Two rows play each game, the first against the second. How much does the first row win by? 15 is about a draw, 30 a big win and 0 a big loss. Wins can go round in a circle: one row can beat a second, the second a third and the third the first. Each row has two weighted sums of its numbers, A and B, taken from their middle values. A row wins by its A times the other's B, less its B times the other's A.
[ 26  39 -35 -31   0   2  29   1  11   3]
[-15 -21  28  12  41  -2 -56   3   9  28] ~ 17
[ 16  -3 -36  34   6  -7  33  20  -3 -34]
[ 33 -11 -18  16  45  17 -26 -22  11  53] ~ 10
[ 52 -14 -10 -29 -25  34  -9  -1   2  33]
[-31  45  24 -13  39  10  30  -3 -40 -33] ~ 25
[ 29  -4 -23  13  16  27 -12 -34 -48 -41]
[ 47   7 -32   3 -16  41   3 -23  24  -4] ~ 16
[ 59   3 -33  -5  28  51 -24 -34 -21  -4]
[-35 -27 -29  12  18 -40  -7   3  35  31] ~ 16
[ 69 -16 -27 -15  -3  41 -17 -30   1  53]
[ 30  -2 -30 -12 -33   0  -2 -19  26  23] ~ 10
[-23  53  46 -30  15   4  30   2 -33  -4]
[ -3 -24 -35 -49 -26  50 -19 -21  26 -14] ~ 8
[  7 -12 -48 -10  -2  26  13 -29  -6 -16]
[-52 -27  12  33  -6 -48 -16 -15  27  28] ~ 15
[-67  26  38 -49 -21  -7  75  15 -42 -14]
[ -80   -4   13   87   49 -106  -41   -5   54   14] ~ 20
[-23  29  45 -56 -24  -9   4  35 -28 -30]
[ 46 -16 -23   7  13  29 -16   4  26  34] ~ 14
[ 21  -2 -22 -13  13  19 -12 -15  -6   2]
[ 22 -25 -54  20  27  28   0 -38  -9   0] ~ 15
[-48 -19 -20   5  32   1  11  13  75  46]
[ -2  46 -16 -25 -21 -21   3 -50   3  -4] ~ 5
[ 47   9 -10  22  -6  13 -11   5  43  17]
[-28  42  19 -43   6   0  38   1 -34 -15] ~ 16
[ 30  41  -6 -11 -35 -22  39   7   8  10]
[-24   8  44  17 -28  14 -12  38  18 -75] ~ 10
[ 12 -56 -45 -38  42   4 -80  13  17  35]
[ -6  37   5  -8  23   8  31 -10 -22 -11] ~ 14
[ 27  45 -20 -13 -11  35  49 -27  -6 -17]
[ 25  33 -28 -25 -11  22  29 -38 -25 -17] ~ 15
[17  0  2 14 -7 46 45 -4 -6  0]
[ 30   8 -35   6  44  55   8 -24  -1  -7] ~ 11
[  0 -33   1   5   1   7 -25   5   0   4]
[ 21  29 -23  -7  18  37  43 -10 -10 -13] ~ 14
[ 32 -29 -15   3  -7  28 -33 -23  -4   6]
[ 57  33 -22  36  11  10 -23 -76  -5   5] ~ 22
[-64 -11  -1 123  42 -63 -21  -1  54 -44]
[-35  17  25  30 -24  -9   9  30  45 -53] ~ 23
[-39  39  57 -66 -28  -5  40  21 -75 -43]
[ 42   6 -17   0 -12  39  11 -32   0  13] ~ 9
[ 14 -42 -21  10 -32 -23 -26   6   6   3]
[ -6 -29   4  14  31  26 -22  34  45  17] ~ 1
[-24 -19 -30   7 -25  -3   2 -32 -23 -58]
[ -1   5 -19   2   0  24  -6 -22  -2 -43] ~ 14
[ 51   7 -62 -14 -15  19  13 -36 -10  -8]
[-15 -17  25  12  43  18  -7  -9 -18  32] ~ 18
[  2 -45   0   6  31  45  -1  19   3  25]
[ 53   2  -7  -1 -32  40  19   5  -5 -10] ~ 24
[-16  18  75 -23 -17 -19   8  62 -46 -25]
[ 28   9 -36  -6   5  21   5 -37   1   8] ~ 14
[-35   1  58  75 -81 -64 -19  49  58 -72]
[ 28  19 -37  11  -1  13  23 -21  21   2] ~ 18
[-45  10  41 -41 -13 -12  70  48 -54  -7]
[ 42 -24  13  35  26  31 -44  -3  24  41] ~ 14
[ 33   8  -4 -12   8 -26 -57   2  10  21]
[ 37  -2 -39   5  -9  52  -3 -41  30  -1] ~ 10
[-16  36   7 -38 -29 -13  28  11 -21 -42]
[11 -5  5  7 12 30  4 -1 -4  2] ~ 15
[-39 -21   9 -13 -18   5  22  56 -27 -76]
[ 20 -10   4  -9   6  26 -18   0 -10   3] ~ 15
[  8 -60 -15  10  39   5 -55  -9  15  65]
[-12 -30 -15  22  16 -33 -27   6  18  19] ~ 17
[-10 -29 -25 -13  -8  48   7  -6  21 -11]
[ 37 -43 -25 -25  -3   4 -20  25  24  67] ~ 18
[-40 -34  16  52   5  18  33   8  42  22]
[ -9 -11 -16  22  -9 -34  14   8  26  20] ~ 19
[ 40 -40 -20   6  49   1 -70 -15 -25  38]
[ 27  63 -14 -14 -43 -16  49 -41 -22 -15] ~ 8
[ 59 -18 -22  30  28  15 -48 -23  -9  15]
[ 58  -1 -35   4   3  45 -21 -48  -6   1] ~ 15
[-25  28  13 -43   7  25  82  14 -27  15]
[ 69  20 -78 -58 -20  69 -10 -60  17  -6] ~ 8
[ 16  -2 -25  12   9  35   0   6  74  23]
[ -4 -43 -12 -23   7  22 -22  16   9  18] ~ 15
[  3  37  50 -43   0  -6  29  28 -47  18]
[-24   6  65 -25 -39 -15  15  57 -16 -12] ~ 15
[ -7  36 -39 -52 -46 -40  29 -65 -65 -34]
[ 13 -37  12  12  28  31 -13   1   6  58] ~ 18
[-21  54   1 -72 -34 -25  17  -8 -27 -37]
[ 15 -35  11  19  42  -8 -45  14   3  56] ~ 20
[ -8 -33  -6 -21  -1  -4 -23  -5 -28   6]
[ 16 -21   4 -11 -20   5  -7   3 -22   4] ~ 14
[ 31  82 -28 -58 -25  13  75 -60 -53  -7]
[-18 -39 -11  -2   4 -30 -15  17   0  22] ~ 11
[ 14 -10 -34   0 -14  -2  -7   7  33  -5]
[-36 -26  28  11 -35 -22 -17  32 -12 -58] ~ 12
[ -5  24  38 -23  -1  10  33  25 -39  -9]
[ 39 -26 -11  17  37  26 -32   3   6  33] ~ 16
[-16 -68 -50 -25  11  33 -19 -17 -11   0]
[ 35  19 -20   3 -31  18  -2 -31  10 -22] ~ 21
[ 36 -10 -24 -11 -17  27  13   3 -21 -19]
[-20   4  16  15  41 -26 -13  15  37  53] ~ 11
[-30  10  75  13 -12  18  -7  43  11 -35]
[ 19 -18 -12   2  28  28 -46 -37 -18   1] ~ 12
[-17 -24   8   2   4   4 -10  14   6   2]
[-71 -32  12  33  15 -17  11  28  60  19] ~ 14
[ 19  77 -12 -45 -12 -11  46 -39 -57 -28]
[  9 -51 -11  12  35  30 -39 -10   5  34] ~ 19
[ 40 -33  -2   0  49  26 -41  -6 -27  49]
[-15  -4 -10  16 -19 -14   5  28  18 -49] ~ 20
[  7  -3 -40  -5   4   8   0   0  31  -7]
[ 36  -4   2  28   3  -3 -20 -10 -16   2] ~ 17
[-49  -4   4   7 -14 -43  14  29  42   4]
[  9   2 -41  -7 -34 -14  33 -49 -39 -12] ~ 23
[ 34 -13   5   7   3  28 -31  11  -1 -12]
[-23   0   6 -18  -4 -16  47  59 -34 -36] ~ 13
[ 11   1 -22   5  14  34 -25 -43  37  15]
[ 46   2 -28  -7 -22 -14 -19 -16 -21  -8] ~ 9
[ 41  25 -36   2   4  31  40 -52 -23   9]
[-27 -36   9   4  24 -16 -69  12   2 -14] ~ 17
[ 42  -1   4  19 -22  -5 -25  -6   6   8]
[-51 -23   6  46  25 -34   3 -11  43  49] ~ 14
[ -9 -16  -5   6  43 -18 -36  -5  14  43]
[-11 -33  24  14  26 -26 -27  21  24  76] ~ 16
[ 43  43 -26 -16 -25   6  20 -16   7 -12]
[ 28 -51 -33  -7  -3   0 -10   8  -2  44] ~ 9
[ -5   9  93  -1 -61  11  -3  72   7 -40]
[ 38   1 -43 -18   3  14 -49 -43 -18 -27] ~ 20
[ 11  42 -61 -35 -37 -34  47 -52 -20 -11]
[-32  -7  14   1  27   9  -6 -16  -7   9] ~ 22
[-30 -32   5   3 -60 -19  21  36  19 -26]
[  0 -13 -20 -16 -21  11 -11  -9  14 -10] ~ 22
[ -8 -23 -24 -21  58  24  -4  11  24  57]
[ 42 -10 -29  -9  -1  51 -43 -39  27   7] ~ 9
[ 23  55  36  -6  -4 -19  44   0 -23  39]
[  0  39  97 -20 -20  -3  31  44 -49   9] ~ 17
[ -7  55  40 -42   3 -11  38 -13 -68   3]
[  3  29  -9  -6  -7   4  44 -11 -24 -22] ~ 15
[  5  33 -28   6  25  33  50 -25  11  -2]
[ 21  -2 -51 -15 -27  20  16 -40  -9 -23] ~ 17
[-44 -29 -31   9  49 -42 -22  -7  15  29]
[ -4  38  42 -43 -15 -25  47  51 -48  -4] ~ 12
[-50 -16 -17  -2   5 -32  17  30  44  12]
[ -8 -45 -17 -18  16  -3 -78 -36 -28  -3] ~ 12
[ 52  -2 -49 -36 -32  36 -17 -26  -2 -20]
[ 13 -12  20   3   4 -46 -32  30 -11  31] ~ 17
[  0 -34  -6  18  57  21 -37  22  12  10]
[ -1  25 -28  -9   6  35  54 -53 -30 -13] ~ 12
[-35  20  63 -40 -20 -22   2  28 -47 -21]
[ -9   2  75  58 -88 -16 -31  29  51 -56] ~ 9
[-24  17 113  35 -59 -41 -35  62 -19 -79]
[-49 -10  44 109 -17 -20   6  21  58 -51] ~ 10
[  5 -39 -29 -15   3 -41 -13  27 -10  31]
[ 27  12 -15  -3 -12  15  30  18  -1 -15] ~ 15
[-19  26  27 -29   6 -32   0  47  -2  -7]
[-34  43  20 -34 -45 -18  33 -11 -18 -40] ~ 10
[-40  -7  19  30  34 -38 -17   9  19  21]
[-18  44  65 -42 -47 -54  21  41 -91 -64] ~ 11
[  4  78  36 -54  -1   2  78  44 -15  14]
[ 46 -10 -14  -1 -10  15 -46 -23   0   3] ~ 7
[ 18 -36  -4 -16  20  45 -25 -15   4  50]
[ 23 -14  -6  -1  27   7 -18  21  -9  10] ~ 17
[ 44  57 -40 -21   4  32  51 -52 -14   5]
[-61 -25 -15  37   6 -63  -4  19  69  21] ~ 18
